In the rows, 128 means zero.
One turn sends every row of this set to another row. A few are shown first. Where does it send the rows asked after them?
z444: 133,111,164,145,120,154,143,158,134,150,140,102,119,139,143,114,149,94,115,109
z56: 121,144,125,100,168,129,142,152,101,129,100,135,133,127,120,144,121,85,94,163
z597: 130,129,121,117,96,119,154,156,164,110,117,154,138,126,129,131,131,81,139,158
z183: 109,128,91,136,155,156,150,128,133,157,114,130,137,167,119,127,149,94,121,127
z105: 114,136,124,137,137,136,151,127,163,132,117,150,145,145,127,117,159,71,137,112
z679: 144,111,96,118,105,174,144,156,125,140,127,101,152,136,135,136,116,93,148,149
z294: 129,98,111,106,121,143,137,140,108,143,92,122,132,138,141,137,96,100,107,172
z500: 161,128,158,135,113,150,147,142,116,138,120,174,127,126,114,126,123,87,126,114
z146: 122,121,96,135,131,129,167,139,145,144,130,124,123,157,120,149,147,140,105,152
z464: 128,133,111,130,157,120,175,167,132,122,121,113,149,121,122,140,142,135,150,160
z35: 120,154,149,116,115,138,129,148,121,132,86,114,161,94,98,118,154,113,153,121
z344: 92,135,109,131,136,129,142,147,140,128,86,101,149,151,110,93,136,108,141,121
z968: 99,121,97,120,114,141,144,159,132,89,119,107,109,107,145,127,147,131,105,127
z269: 127,169,135,109,134,137,135,143,137,130,90,128,130,95,93,123,162,111,143,131
z363: 121,111,136,119,115,175,149,149,139,128,117,110,160,119,147,112,134,63,143,125
z279: 86,116,116,138,127,142,155,164,101,97,117,126,145,133,112,115,139,92,107,103
z332: 123,141,150,132,116,145,101,150,116,173,95,118,134,151,142,110,128,112,114,121
z428: 150,126,125,147,119,170,121,128,117,129,152,126,136,121,130,108,159,122,139,148
z36: 108,152,138,103,138,121,129,182,103,142,95,127,126,92,124,150,123,133,136,122
z512: 106,121,131,123,152,112,140,143,141,131,132,124,118,123,173,158,130,112,106,100
z34: 110,146,162,112,119,135,127,167,102,145,98,108,153,97,112,136,128,124,130,101
z393: 165,146,131,110,137,126,151,142,149,136,100,135,120,134,98,122,104,91,149,137
z136: 99,109,125,125,140,148,156,156,108,137,124,144,103,138,121,114,101,145,109,137
z329: 125,158,160,113,124,150,134,145,122,143,103,105,148,99,95,128,150,116,128,101
z410: 112,108,128,98,140,134,145,155,133,130,101,143,116,105,177,145,106,96,120,155
z351: 130,105,139,108,145,158,150,122,108,133,130,135,136,112,138,137,77,128,121,118
z55: 114,167,126,99,151,127,136,167,123,134,95,133,108,92,109,145,144,127,131,130
z856: 141,150,125,106,111,172,138,141,164,142,117,89,146,122,138,126,121,119,142,112
z536: 147,122,121,125,127,161,155,155,134,117,145,123,125,102,149,148,118,118,150,85
z957: 121,121,117,132,112,166,175,146,138,108,134,137,161,100,140,139,160,131,131,135
z766: 144,149,137,126,143,119,124,152,116,158,130,142,153,122,160,170,126,128,128,135
z470: 98,128,121,118,127,144,133,121,114,112,83,163,126,123,129,112,145,91,89,139
z430: 105,153,118,106,114,144,126,163,122,126,128,90,151,124,140,151,138,118,79,136
z624: 111,112,128,134,141,129,139,112,109,107,146,117,163,127,123,133,121,132,109,101
z64: 119,111,89,115,108,129,120,142,114,118,119,89,153,140,137,145,107,92,110,133
z276: 123,114,135,129,134,140,117,151,98,134,93,147,88,127,141,107,113,95,121,109
z633: 112,158,153,104,139,135,135,170,109,144,108,112,125,96,112,152,132,131,113,100
z191: 145,125,97,110,102,133,142,137,138,139,112,149,152,148,124,152,93,90,140,149
z447: 106,142,88,114,130,182,117,129,121,112,123,138,136,118,134,106,140,94,137,149
z409: 156,133,129,127,108,129,126,126,144,128,116,165,114,103,159,144,128,130,139,120
z610: 146,122,139,132,103,136,112,119,99,108,140,125,143,130,105,114,122,97,104,133
z16: 140,114,108,132,155,136,139,113,134,162,131,115,126,143,156,159,132,130,119,119
z361: 111,154,91,127,130,143,117,132,137,132,127,178,118,141,130,121,122,114,146,120
z822: 111,138,91,112,103,142,148,163,140,113,143,149,110,130,118,135,98,139,129,138
z871: 113,120,127,129,139,129,168,158,152,132,118,147,97,129,143,128,158,116,114,166
z744: 149,123,119,149,129,137,124,136,122,165,132,115,112,171,121,128,141,103,114,118
z303: 118,161,123,108,130,122,130,164,125,126,84,137,130,87,109,131,148,122,159,146
z566: 118,110,143,119,98,117,125,169,123,118,131,103,130,130,150,139,109,83,101,113

z566 goes to z512
z36 goes to z55
Now these:
z344 goes to z856
z447 goes to z428
z16 goes to z294
z500 goes to z279

One turn sends every row of this set to another row. A few are shown first. Where does it send the rows asked after them?
z752: 137,129,148,170,146,139,122,136,118,129,153,120,109,113
z378: 116,140,120,116,125,138,128,160,137,106,118,162,161,103
z52: 101,144,100,114,131,131,120,143,137,96,128,129,156,93
z381: 128,105,137,136,110,111,129,117,91,113,152,119,126,100
z104: 129,165,112,129,163,138,101,119,117,122,142,124,140,156
z497: 103,110,130,116,103,124,122,120,101,119,134,97,117,106
z94: 136,164,110,131,167,130,109,124,127,118,140,118,145,146
z59: 163,109,120,94,141,122,139,121,133,149,118,110,128,142
z634: 109,136,116,129,94,146,106,115,122,154,99,156,142,142
z472: 133,129,144,167,135,139,117,135,117,127,146,124,94,111
z102: 110,139,105,112,106,131,119,148,139,96,122,148,162,110
z451: 112,143,114,107,117,134,129,158,125,103,123,142,170,110
z531: 148,117,121,96,128,123,136,109,139,157,111,114,131,158
z152: 125,116,130,126,147,155,136,136,162,137,104,159,120,101
z745: 140,132,143,175,115,133,125,123,125,132,158,133,110,119
z220: 100,150,100,110,127,135,118,131,143,93,121,144,148,97
z657: 124,139,94,144,96,120,106,94,138,128,119,150,114,115
z515: 138,138,133,164,127,137,136,124,126,139,174,134,115,108
z240: 147,135,123,141,105,120,97,126,121,130,90,134,105,145
z48: 143,108,114,128,135,161,131,159,157,147,132,153,134,113
z425: 127,127,141,153,117,129,133,123,113,144,169,124,106,103
z884: 128,116,128,95,152,139,139,111,132,161,113,108,141,139
z843: 104,109,128,113,109,123,128,118,101,124,142,89,130,103
z254: 153,123,111,91,152,118,124,115,125,144,124,114,135,152
z455: 124,114,102,110,129,153,129,158,158,139,126,157,138,100
z651: 146,172,116,129,139,117,114,122,131,121,137,123,140,164
z771: 136,112,122,131,121,158,131,151,166,143,113,162,132,116
z901: 131,110,136,131,148,154,142,144,162,139,109,149,127,98
z376: 126,100,134,118,108,113,143,109,101,115,141,116,142,97
z445: 125,111,127,95,146,142,128,107,122,160,107,114,135,150
z636: 126,133,131,144,97,122,121,94,130,135,95,159,117,114
z895: 117,102,129,124,89,116,132,106,104,121,144,109,132,109
z90: 121,151,108,125,86,120,97,123,126,144,109,121,106,140
z670: 143,181,123,121,147,119,127,137,124,125,144,116,138,146
z468: 143,169,129,111,154,118,126,128,125,143,133,124,137,156
z611: 131,125,97,145,105,144,87,118,123,135,106,159,137,144

z220 goes to z104
z651 goes to z745
z52 goes to z94
Now these:
z451 goes to z670
z425 goes to z455
z636 goes to z634

One turn sends every row of this set to another row. A few are shown first. Where does it send the rows asked after them?
z328: 147,101,132,129,128,125,114,112,144,98,145,124,146,152,117,164,118,125,160,126,110,96,98,166,135,122,158,120,165,116,141,140,100,115,140,139,139,134,125,153,157,158
z379: 130,103,137,155,138,74,127,121,162,109,88,116,112,128,144,145,127,142,141,197,113,127,87,127,123,116,140,107,123,128,138,127,158,133,114,99,142,150,127,150,138,119
z725: 133,92,129,136,107,140,83,120,142,109,94,131,122,104,117,122,174,149,119,178,132,98,100,129,108,117,137,119,145,123,147,117,127,148,115,138,124,163,105,172,133,153
z694: 93,93,135,137,129,114,107,100,169,116,114,107,133,126,128,147,155,143,134,102,101,155,129,128,115,111,138,107,133,140,123,138,173,95,122,108,128,114,61,152,128,143
z762: 109,97,149,118,176,87,121,142,137,97,91,121,119,112,151,138,147,140,128,94,116,83,102,132,113,125,143,114,135,129,117,119,181,144,133,157,105,147,130,156,139,134
z207: 127,78,130,157,158,129,106,126,171,90,102,133,129,144,117,147,150,136,155,150,118,95,71,112,115,137,135,85,140,137,126,101,101,137,98,131,138,142,135,136,134,123
z559: 112,125,132,119,136,146,110,144,147,125,105,117,117,98,129,113,155,132,105,137,110,87,140,140,148,150,145,140,126,163,119,121,161,104,129,109,156,111,93,172,110,143
z83: 105,96,124,170,119,134,72,143,133,115,82,103,115,137,126,171,166,171,124,118,137,138,84,129,85,131,133,111,134,108,149,109,146,136,154,111,155,111,106,154,141,154
z390: 107,100,161,134,119,119,117,133,114,109,123,75,108,114,136,125,120,167,109,125,118,99,132,154,119,105,136,139,122,130,120,109,191,106,101,111,154,121,91,120,114,161
z759: 118,94,126,108,158,147,113,139,144,89,120,107,136,108,138,164,137,124,153,91,149,150,95,138,107,134,138,90,123,133,146,105,168,158,118,104,179,118,95,148,159,136
z267: 85,108,139,131,147,151,160,128,112,110,146,98,130,115,108,121,138,152,119,126,150,115,73,136,127,91,145,118,134,159,128,130,150,137,100,117,174,134,102,165,138,122
z485: 131,127,147,137,114,178,104,123,155,100,130,110,119,148,138,163,102,93,139,146,121,125,82,155,104,114,137,101,147,122,131,137,127,108,130,145,162,123,129,126,130,159
z733: 99,100,134,120,114,151,97,89,158,136,123,109,149,119,136,154,124,139,132,119,118,152,103,139,120,115,144,111,108,116,122,147,183,100,127,132,131,117,111,135,91,151
z195: 114,108,145,111,131,113,105,114,159,118,118,113,146,147,109,144,141,163,139,111,104,161,97,154,102,144,159,127,158,114,119,133,130,155,167,115,178,136,120,134,125,112
z827: 148,141,136,148,148,83,111,162,143,113,86,153,122,106,154,142,135,131,124,134,124,115,119,161,129,139,130,121,144,134,140,127,157,110,120,128,159,168,138,134,153,160
z811: 127,115,142,164,127,74,102,149,116,120,113,87,119,115,149,129,150,142,134,106,98,114,110,146,100,131,167,125,161,117,141,126,152,128,114,113,170,147,111,141,125,187
z944: 110,106,124,138,154,158,128,144,153,110,120,129,140,133,110,115,118,176,124,157,136,75,102,135,138,96,124,136,128,129,120,122,117,142,117,111,153,120,104,154,104,112
z747: 111,116,158,135,127,147,143,132,166,84,122,112,135,146,151,143,133,124,125,105,172,147,109,142,101,125,143,86,101,148,158,123,158,133,140,107,169,116,121,141,158,137
z630: 145,102,153,164,128,137,150,155,109,112,100,118,122,134,162,124,136,145,108,160,113,86,105,129,124,127,144,119,146,125,139,120,208,122,117,107,167,119,112,136,128,140
z722: 124,96,144,129,150,166,104,138,183,117,61,117,129,130,83,134,136,142,74,97,126,139,104,145,113,128,155,117,134,123,128,123,154,128,102,115,174,116,125,129,128,157
z859: 130,120,157,151,118,135,125,135,183,128,91,146,125,133,137,128,123,129,114,139,145,128,108,154,117,100,105,126,148,132,134,118,172,111,139,128,181,147,154,109,151,159
z872: 112,106,141,162,132,119,107,126,147,110,71,128,123,132,181,136,136,147,140,78,106,176,109,138,115,148,140,125,130,131,137,125,132,121,107,132,159,146,128,163,126,126
z596: 156,112,137,134,134,149,139,158,133,109,132,141,114,110,114,131,126,150,107,98,132,96,121,143,156,148,162,117,139,127,139,103,157,97,143,116,140,99,115,122,149,112
z258: 111,93,141,161,126,96,103,127,130,103,141,118,120,128,114,135,145,148,122,73,117,106,88,137,134,133,149,122,146,119,154,135,82,131,124,130,156,163,115,137,127,150
z672: 136,63,128,128,136,96,108,137,159,120,94,116,112,155,137,181,127,127,148,142,90,92,94,142,134,145,138,123,135,127,126,128,139,122,128,103,149,144,155,112,125,168
z206: 129,123,118,124,157,92,112,130,126,102,105,91,142,139,104,151,117,146,132,108,110,95,93,112,119,119,174,133,142,169,118,151,140,135,128,130,113,123,124,152,151,133
z371: 129,96,134,131,132,168,105,129,160,96,99,138,109,152,123,146,100,159,96,127,167,113,88,120,119,106,143,113,127,137,154,121,119,136,131,118,173,103,147,147,146,105
z879: 109,104,138,115,150,156,119,120,153,110,118,115,123,128,207,139,138,137,127,164,124,137,101,130,110,122,144,116,127,121,137,118,199,139,129,136,160,118,123,156,123,142
z865: 114,116,134,132,135,133,96,132,191,119,110,124,113,168,118,141,129,158,93,117,100,127,103,133,139,145,144,122,161,152,104,149,165,94,130,141,138,107,126,117,111,163
z58: 126,110,147,144,127,142,126,151,139,104,165,130,92,162,126,151,116,141,125,106,91,95,102,145,155,152,128,120,122,149,117,142,151,133,98,139,138,132,132,143,110,152
z584: 116,96,131,144,105,167,116,127,190,106,102,128,123,115,128,132,130,144,102,176,134,150,93,129,131,112,136,126,131,126,126,125,130,131,119,153,152,149,97,136,124,175
z412: 115,97,138,153,150,160,137,142,138,108,131,118,112,126,122,137,98,142,90,54,115,77,95,137,126,125,142,107,142,135,128,125,147,127,113,114,146,156,104,118,113,149
z50: 110,61,154,118,145,105,94,130,99,91,97,115,136,120,125,162,133,151,99,132,126,94,120,103,124,113,168,137,121,138,143,104,138,148,127,131,124,138,119,159,151,132
z230: 129,114,132,124,124,177,123,123,138,111,154,123,113,100,128,132,126,142,132,117,112,98,104,132,141,122,141,112,132,126,139,113,170,140,123,100,130,109,126,208,147,135
z999: 130,88,134,95,116,130,110,125,143,122,60,132,109,122,87,144,126,138,95,71,126,137,100,134,112,128,137,113,136,128,144,127,145,118,118,90,158,128,112,126,125,116
z558: 109,102,121,150,138,99,109,121,105,113,115,107,128,97,127,101,157,157,144,125,147,119,83,149,109,93,145,122,148,96,142,116,124,153,124,114,163,156,123,160,127,129

z722 goes to z733
z759 goes to z999
z827 goes to z725
Now these:
z859 goes to z584
z630 goes to z944
z672 goes to z379
z412 goes to z390
z872 goes to z83
z258 goes to z811
z879 goes to z371
z230 goes to z596
z50 goes to z206

